Each path is a new rotation, seen through one point. The rows after it are directions, each followed by how far the rotation turns it, in degrees each step (0 if it stays put).
Each turn is a multiple of 5 degrees from 10 to 175, or 0.
Each row of a path follows its step; steps can be skipped.

step 6: [-20  -4   3   3 -12  13  -3   1   7  -4  14  -7 -11  -7   1 -23  -8  -8
  -4  18   1   2  20   8   2  -7  -1   3   4   0   8  -4  18  11 -26  -1
  -9  -3   7  -1   0 -13   1  -3   7  -1  18 -19  16  -8]
step 7: [ 17  -5  -2   1  -6   5 -10  -3  16  -9   6   3   9   8 -26 -28 -12   4
  -5  25  19  -7   7  -4  11   5   7   1  -7   4   1   0   4  16  10 -11
 -10   2   9  -5  12  -5   4   2 -14   1  -3 -10  14  -3]
step 15: [  3  14  -2  -6 -11  11 -26   7   9  -3  -3  15  -2   4 -11  -9   4   2
  -2  25  11 -18   2  -5  -7  -4  -5   1 -14  -2  -4   5  -7  13  -8   6
   0   9 -11 -18   0 -25   9   9   0  -4   7 -16  12 -13]
step 25: [ -6  -2  -2  11 -11   2 -12  -6   0 -25   8  10  -6   5  -9 -25  -4   4
   0  13   2 -19  -5   3  14  -6   7  -4  -5 -22   2 -14  -4  14 -20  -3
 -20   7  10   4   1   1   7 -12  -9   3   2   0   4  16]
step 27: [ -1   2  -7  12 -13   7  -9  -8  11   1   4   1  -1   7   1  -9   6 -19
  11   0   2  -9  17  -7  -7 -10  -2 -13   9   2   4  11 -15   4 -23  -6
  -4  12   1  -6   3 -18  11   4  17   7  11 -18  30  -1]
step 29: [-20  11   9   6   5  21  -6   1  26  -6   7 -14  -7  -2  -1  -3   5  -1
  -5   3  -2  -9   5 -10   3   3   7   3  -9 -25   2  -2 -10   1  -4   6
  -3   7  18   1  18   3   0 -12  -3   1  18 -27  -3   9]
step 30: [ -8  13   8  12 -27   0 -10 -10   7   3   1   3   1  -2 -17 -18   1 -11
  -2   4  -4 -14  13  10  -4  -7  15   6   5 -21  10 -13  -2  11 -13  -5
  -6   8  -2   6   5 -17   5  10  -3   7  -4 -12  22  10]
step 32: [ -7  -3   2  11   4  19  -8  -7   7  -3   7  -6  -9  12   1 -16  -4  -1
   3 -10   4   5   9  -9   2  -7   3 -11   4  -7  -3  13  -8  -6 -17 -10
 -23   7  26   8  14   6   8  -2   4  19  19 -21  14  -5]
step 35: [  0  -2  11  14 -18   0 -15 -14   7  16  11  -3 -11   8 -21 -13   7  -3
  -1 -18   2   4  11   0 -15   4  -7  -4  -4 -15  -1  -4  -4  -1 -10   7
 -13  10   4  14  21   4   5   9   0   4   5 -24  14   5]
Directions:
[ 4  3 -1 -2  2 -2 -6  0  0  0 -1  2 -4 -2 -2 -3  2  0  4  2 -3  3 -7  1
 -1  0 -2  3 -5  0 -2 -6  2 -2  4  1 -1  2  0 -2 -4 -5  5 -3 -3  6 -5  0
  0 -1] : 140
[-2 -5  1 -3  1  0  0  0 -2  3  3  1  0  0 -4 -3 -3 -1 -6  5  9  4  0  5
 -5  1 -4  1 -3  0 -1  1  4 -3  4 -3  1 -3 -3 -2 -2  1 -2 -1  1 -3  5  1
  1 -4] : 10
[ 3 -4 -2  3 -1 -1 -1  1 -1 -3  5  4  3  3 -3 -2 -1 -4  3  1 -1 -7  1  1
  3  4 -1 -2  6  3  5 -6  1 -2  1 -2  3  2  2 -2 -5 -1 -2 -2 -1 -3  0  1
 -5 -3] : 120
[ 1 11 -2 -1  1  2  3  3  0 -4  1 -2  2  2 -3  0  2  0 -1 -1  6  1 -1 -4
  1  5  3  0  1  0 -5  2 -1  2  6  2 -2  4  1  0 -1  1  1  0  3 -2  2 -1
 -5 -7] : 135
[ 0 -1 -2 -6 -1  4  2 -4  1  0  0  4 -5  2  2  2  5 -4  1 -1  7 -3 -1 -1
  1  0 -1 -3  3 -7  3  1 -4  2  3  3 -2 -1 -2  0 -7  1 -2 -2 -2  4  2  3
  2  5] : 10
[-2 -1  0 -8  0  3 -5  0  2  2 -2  0 -1  5  5 -3  0  1  0  4  1 -4  0 -3
 -3 -5  2 -6  1  8  0  0  3 -1  2  2  1  1  4  5  1  3  1 -2 -4 -3 -2 -2
  1 -3] : 85
